In the data rows, 128 means zero.
Here is a table of points, one per row:
[84, 146, 192, 145, 124, 144, 60, 60, 80, 168, 196, 143, 191, 109, 132, 146, 59, 117, 162, 151, 103, 143, 187, 120, 142, 82, 142, 160, 119, 95, 132, 89]
[109, 123, 185, 109, 123, 182, 172, 62, 213, 161, 180, 123, 136, 137, 98, 122, 171, 106, 123, 110, 105, 80, 144, 104, 154, 59, 119, 130, 80, 60, 103, 231]
[129, 148, 111, 152, 123, 135, 89, 155, 184, 145, 60, 107, 159, 151, 122, 116, 153, 186, 124, 141, 229, 115, 53, 115, 87, 181, 119, 126, 90, 130, 119, 102]
[185, 118, 159, 128, 79, 131, 162, 60, 21, 159, 171, 139, 139, 172, 112, 126, 215, 108, 131, 104, 64, 109, 150, 110, 168, 63, 128, 129, 108, 98, 106, 180]
[112, 137, 101, 128, 79, 71, 176, 102, 196, 51, 52, 143, 155, 152, 84, 20, 155, 104, 191, 155, 214, 222, 181, 129, 163, 71, 138, 161, 184, 101, 95, 200]
[87, 113, 82, 121, 201, 137, 152, 75, 187, 184, 10, 146, 119, 135, 75, 167, 147, 107, 129, 108, 208, 90, 156, 103, 162, 41, 114, 137, 202, 86, 66, 201]
[114, 124, 193, 116, 170, 56, 141, 77, 194, 42, 185, 126, 126, 152, 99, 143, 161, 106, 91, 102, 228, 51, 139, 101, 153, 66, 135, 119, 162, 75, 206, 179]
[103, 75, 83, 149, 118, 162, 134, 168, 79, 122, 106, 93, 193, 44, 244, 189, 94, 170, 149, 125, 105, 132, 77, 116, 111, 186, 158, 131, 127, 114, 138, 131]
[150, 131, 150, 133, 118, 182, 82, 125, 85, 139, 150, 136, 34, 77, 128, 141, 100, 101, 153, 173, 108, 134, 167, 190, 174, 59, 123, 42, 127, 181, 137, 85]
[117, 160, 107, 138, 122, 150, 110, 157, 243, 144, 28, 163, 148, 164, 112, 131, 177, 54, 154, 131, 40, 101, 33, 128, 83, 223, 133, 148, 115, 118, 135, 117]
[110, 77, 99, 158, 133, 142, 128, 161, 77, 131, 51, 81, 147, 181, 225, 112, 61, 162, 152, 122, 93, 128, 91, 126, 95, 175, 222, 130, 119, 100, 147, 121]
[158, 127, 143, 117, 186, 76, 152, 94, 73, 61, 145, 131, 189, 109, 111, 121, 63, 104, 76, 101, 78, 105, 147, 219, 149, 78, 118, 125, 105, 172, 158, 179]
[98, 140, 62, 130, 113, 156, 60, 214, 241, 152, 130, 142, 139, 162, 116, 153, 181, 120, 143, 132, 26, 113, 186, 117, 193, 19, 137, 153, 105, 105, 125, 87]
[149, 145, 149, 127, 194, 93, 151, 103, 89, 52, 148, 129, 82, 58, 144, 137, 85, 111, 111, 82, 89, 117, 168, 177, 156, 97, 122, 146, 103, 179, 111, 196]
[104, 123, 85, 118, 118, 152, 80, 147, 164, 132, 38, 140, 122, 123, 117, 10, 146, 183, 116, 98, 180, 165, 211, 108, 218, 229, 111, 126, 187, 111, 126, 96]
[111, 146, 184, 147, 134, 167, 118, 186, 83, 146, 199, 104, 77, 60, 112, 157, 85, 69, 161, 123, 140, 165, 46, 113, 89, 202, 125, 171, 127, 92, 139, 124]
[105, 150, 100, 134, 128, 147, 122, 169, 32, 133, 52, 55, 157, 165, 90, 184, 218, 195, 155, 138, 92, 134, 57, 134, 102, 186, 124, 142, 123, 110, 136, 112]
[162, 130, 140, 116, 119, 133, 146, 76, 59, 165, 152, 121, 154, 188, 109, 128, 38, 99, 130, 97, 82, 107, 147, 113, 158, 73, 114, 129, 114, 204, 103, 215]
[131, 126, 149, 130, 132, 73, 174, 105, 100, 127, 139, 133, 53, 74, 127, 139, 92, 104, 167, 248, 93, 130, 166, 168, 144, 82, 119, 49, 111, 173, 125, 194]
[163, 117, 156, 132, 117, 152, 103, 167, 90, 134, 151, 146, 45, 75, 102, 144, 91, 97, 140, 171, 113, 127, 152, 181, 58, 204, 124, 63, 126, 186, 127, 109]
[175, 139, 165, 145, 133, 71, 190, 86, 81, 160, 160, 147, 63, 73, 142, 136, 90, 120, 168, 126, 90, 129, 155, 87, 176, 96, 119, 145, 127, 119, 127, 78]
[124, 126, 100, 143, 126, 140, 107, 163, 176, 140, 63, 182, 147, 148, 140, 46, 162, 178, 140, 130, 208, 99, 43, 128, 83, 174, 115, 135, 88, 117, 133, 108]
[119, 147, 69, 138, 127, 139, 102, 157, 162, 155, 148, 98, 157, 169, 95, 165, 189, 74, 144, 148, 66, 130, 24, 128, 102, 233, 138, 147, 125, 118, 123, 111]
[118, 151, 108, 152, 120, 140, 106, 160, 169, 139, 69, 133, 139, 150, 212, 41, 173, 161, 138, 120, 220, 101, 60, 125, 79, 166, 104, 135, 90, 123, 132, 111]
[101, 126, 44, 134, 186, 58, 137, 74, 187, 44, 212, 129, 130, 159, 108, 159, 158, 106, 137, 112, 221, 151, 146, 112, 157, 66, 117, 122, 198, 90, 143, 194]
[114, 117, 111, 144, 113, 146, 116, 159, 176, 142, 84, 45, 154, 136, 202, 41, 176, 155, 123, 106, 192, 138, 73, 124, 84, 156, 123, 112, 210, 132, 128, 104]
[135, 121, 199, 125, 111, 123, 110, 152, 220, 129, 193, 139, 138, 154, 85, 146, 166, 205, 105, 105, 65, 125, 76, 111, 68, 189, 121, 118, 121, 94, 97, 83]
[144, 129, 140, 131, 163, 108, 157, 101, 91, 74, 140, 135, 53, 73, 139, 130, 102, 111, 0, 254, 93, 115, 157, 170, 138, 87, 124, 118, 127, 165, 160, 173]
[211, 144, 162, 141, 125, 165, 75, 78, 95, 149, 178, 141, 155, 39, 123, 153, 78, 113, 156, 132, 106, 139, 195, 101, 88, 68, 135, 160, 127, 100, 129, 86]
[82, 139, 138, 125, 124, 145, 118, 169, 73, 136, 188, 170, 169, 150, 102, 152, 39, 185, 139, 132, 98, 133, 58, 117, 95, 199, 114, 133, 133, 90, 133, 112]
[159, 122, 158, 124, 207, 77, 153, 89, 56, 51, 166, 136, 157, 176, 107, 117, 159, 100, 76, 113, 71, 109, 155, 69, 152, 78, 130, 125, 98, 214, 154, 175]
[161, 117, 152, 132, 110, 153, 98, 164, 91, 128, 160, 130, 59, 61, 92, 150, 93, 175, 135, 96, 111, 131, 38, 135, 89, 171, 126, 157, 134, 207, 133, 118]
[143, 125, 158, 136, 103, 59, 161, 83, 88, 123, 151, 141, 86, 70, 129, 142, 98, 110, 152, 128, 97, 123, 171, 215, 159, 82, 124, 165, 131, 194, 121, 58]
[166, 124, 151, 120, 93, 181, 183, 110, 59, 136, 157, 126, 153, 198, 98, 124, 42, 102, 116, 108, 78, 105, 138, 134, 164, 43, 115, 134, 122, 197, 107, 88]
[103, 128, 90, 138, 167, 78, 156, 87, 179, 82, 24, 136, 135, 152, 94, 162, 154, 94, 0, 102, 202, 255, 166, 111, 152, 65, 116, 126, 163, 91, 229, 178]
These points spread out most along one direction. Take the direction at right angles to it along which they spread out most. Go by this last direction. For each point below, how far along it does it lie, from 0 to 99? 50 is the average, and the first point above lies past it. One standard deviation of the points above along it is 16.
[107, 146, 102, 74, 110, 140, 109, 139, 166, 131, 66, 176, 127, 143, 223, 56, 160, 153, 119, 100, 184, 225, 60, 110, 77, 159, 163, 104, 175, 114, 99, 94] 43
[95, 119, 84, 115, 103, 147, 171, 223, 201, 149, 221, 122, 136, 143, 90, 143, 162, 79, 114, 109, 209, 89, 171, 112, 196, 140, 130, 129, 79, 96, 95, 70] 43
[137, 132, 201, 120, 105, 138, 67, 209, 40, 139, 166, 144, 153, 181, 125, 141, 131, 78, 118, 141, 88, 97, 188, 115, 180, 156, 125, 131, 119, 69, 100, 93] 62
[156, 132, 153, 128, 112, 149, 110, 161, 93, 125, 144, 143, 51, 74, 109, 154, 94, 182, 138, 139, 106, 123, 162, 177, 66, 184, 119, 13, 126, 177, 130, 108] 71
[125, 84, 121, 145, 124, 141, 113, 148, 217, 132, 62, 53, 143, 168, 208, 147, 168, 181, 153, 128, 111, 125, 81, 127, 98, 194, 98, 141, 108, 128, 129, 112] 51
[101, 141, 66, 127, 97, 149, 182, 37, 209, 164, 121, 138, 139, 158, 105, 172, 165, 112, 134, 136, 237, 91, 172, 121, 188, 74, 146, 145, 73, 106, 101, 70] 30
[167, 142, 156, 131, 93, 61, 174, 102, 89, 173, 153, 137, 127, 40, 127, 146, 79, 115, 149, 109, 98, 130, 169, 86, 169, 89, 131, 141, 121, 169, 131, 144] 56
[124, 87, 118, 9, 125, 143, 116, 153, 172, 140, 80, 73, 149, 150, 212, 73, 169, 148, 144, 128, 204, 173, 82, 132, 77, 159, 152, 127, 184, 133, 138, 107] 43
[86, 140, 53, 128, 121, 140, 108, 166, 51, 145, 186, 157, 144, 179, 109, 149, 132, 193, 132, 119, 89, 109, 235, 113, 40, 226, 119, 153, 120, 100, 125, 111] 62
